Each path below is one point turned by a fixed rotation once a step. After each direction that follows a path, write how fast that rotation turns it, in deg/step (0 if it stays still).
Each turn is a multiple of 5 degrees from 10 to 175, or 0.
Each row of a path follows its step; steps can be skipped.
path 1
step 0: [ 10  -9 -16  25 -32 -39   5   6  28  17  -8   8  24  14  15 -46 -35  20
  14   2  11  13  -2  37  32 -28 -14  29  -8  19 -11  -9  -2  12  -5 -10
 -25 -16   0  -3  36   9 -25  29  12  20  -4   8  16 -39   0  11  -1   3
  29]
step 1: [-13 -24 -61   0 -40  21  58  25   0  18   6 -22 -23  -2   8 -22  10  14
  16 -18  -4  15  21 -10  -2  -8 -26   6   1 -32  -1   4 -16  18   3 -22
  19  -2  -4 -22 -18   6 -27  -3  -6  20 -12  14   0 -17 -12 -16 -11 -40
 -12]
step 2: [-18 -17 -23  10 -26 -13  25 -21  -4  36  -6  33  18  14  -2 -12  -2  36
  24   1 -26  12 -19 -20 -43 -16  -6  62   9  11   6 -16 -15  -6 -43  24
  -7  13  10  28  -1  -6  -2  17  -2  10  -7  18   9   6  -2   0  30   3
  17]
step 3: [-11  23 -15   2 -12 -41  42  -5   3  -5  -3  13  27 -14  10   6 -13  42
  13 -11   2  20  -3  48  20   1 -55   4   5 -29 -17  -4  -6   2 -24 -27
  -5   6  29   7  -1  17 -13  10 -41 -12 -10  11  -2 -14 -14  11 -38 -14
   5]
step 4: [  7 -10 -49  17 -35 -10  13 -34 -13  28  19 -33 -34  26  26 -15  -4   4
  17  20   2  34 -12 -16   5 -28   9  27   1 -13 -14 -30  25  -5   5 -37
   3  23   8  30  14  -2 -15  13  13   8 -18  -3  -6 -27   3   8 -19  -8
   5]
step 5: [-14  23 -31   9 -42  15  27  -1  18   8  -2  23  -2  -4  -2 -16   8  31
  41  -4   8   9 -14  -2  -3 -19  -8 -11 -32 -26  15  10 -11   0 -44 -17
  22  -8   0  27   7  20  29   9 -25   5 -41  -4  -8   4 -20 -32  42 -13
  10]
step 6: [ 20 -20 -15 -23  14 -44 -14 -24  -5  42 -13  -4  27  -6  36  -5 -17  40
  39   2  -5  -3 -17  27  13 -12 -12  53   3 -40   3  15  -1  13  -7   0
   7   1  23   5  11  14   1  25  11  24  -5   7  -8 -20 -20 -19  -8   4
  -7]
step 7: [ 10 -25 -32   4 -37 -21  38 -11  -3   4   9 -16 -28 -15  22  -8 -11  -1
  19 -17 -35  36  38  15  23 -18  10  -1 -31 -19   7  14  -4   1 -21 -13
   4   1   8  -1  20 -35  -5  24 -37 -34 -18  23 -20   7   7  -5 -20  -7
  10]
step 8: [  3   4 -42  11 -45  13 -19   2 -17  19  12 -16  29  23  12 -12   5  16
  25 -14 -24  17 -33   7  -3   7   5  19  12 -17  49 -16  23  24 -44 -10
  21   5   0  31 -33   9  -5  29   4 -11   7   2 -20 -10  -8   7  27  -7
  -5]
step 9: [ 16  19   0 -11 -20 -32  34 -17  -6  -2   2 -15 -11  22  11 -12   4  28
  10  13   2 -24  20  35  24  -3 -38  11   5 -19  15   4  -9 -40 -45   6
  20  -9  25   6  28 -10  -2  41 -27  24  13  -3  -6  -5 -44 -15  23  12
  15]
Speeds:
[ -6   6   3 -14   8  -8   6   2  -5   5 -12   1   9   1  -2   3  -2  -5
   1   0   5  -4  -5  -8  12  -2  -8   5   6   9   2   1  11   1 -13   1
  -2  -3  -4   3   6   3   5  -2   0  -3  -1   3  -1   3  -6   1  11  -6
   0]	115
[-12  -2  -8   8   0   5   6   8   9   2  -3   7  -4   1   0  -5  -4  -2
  -4   1  -3  -1   1  -1  -1   0 -13  -1   9   7  -7  -1  -5   0  -3   4
 -17   6  -1  -5   0   4  -9 -10   8   8   8  -6   6  -1   3   1  -2  -2
   3]	25
[ -4   7   1  -2  -1   5  -8   4 -11  -1  -8  -1   0   0  -4   1  -2  -2
  -6  -1   2   7  -5   9  -5   1  -1   4  -5   0  -4   0   7   3  -8   4
  -5  -3  -6 -11  -8   8  -6   7  -7   1  -6  -1   1 -15   1 -17  -5   6
  -3]	140
[  1   2   3  -1   4  -5 -11   4   1 -11  -8   5   5  -2  -6  -5  10   4
   9  12   7   1   2  12   3  -8  -3   2   2  -2   0  -6 -13   1  -1  13
  -1   1  10   7   0  -6  -5   1   4  -6   1  -2   0  -2 -10  -1  -1  -3
  -3]	115
[  5   6   1 -14   0  -5  -1 -13   7   2   0   2   0   2   5  -4   4   6
  -5  -4  -1  -4  -3  16  -1  -3  -6  -6  14   5  -1  -1  -3   3   7  -3
  -3   2   5 -14   4   0   5  -1   0   1  -5   7  -4  -5   6   2   4   7
   8]	115
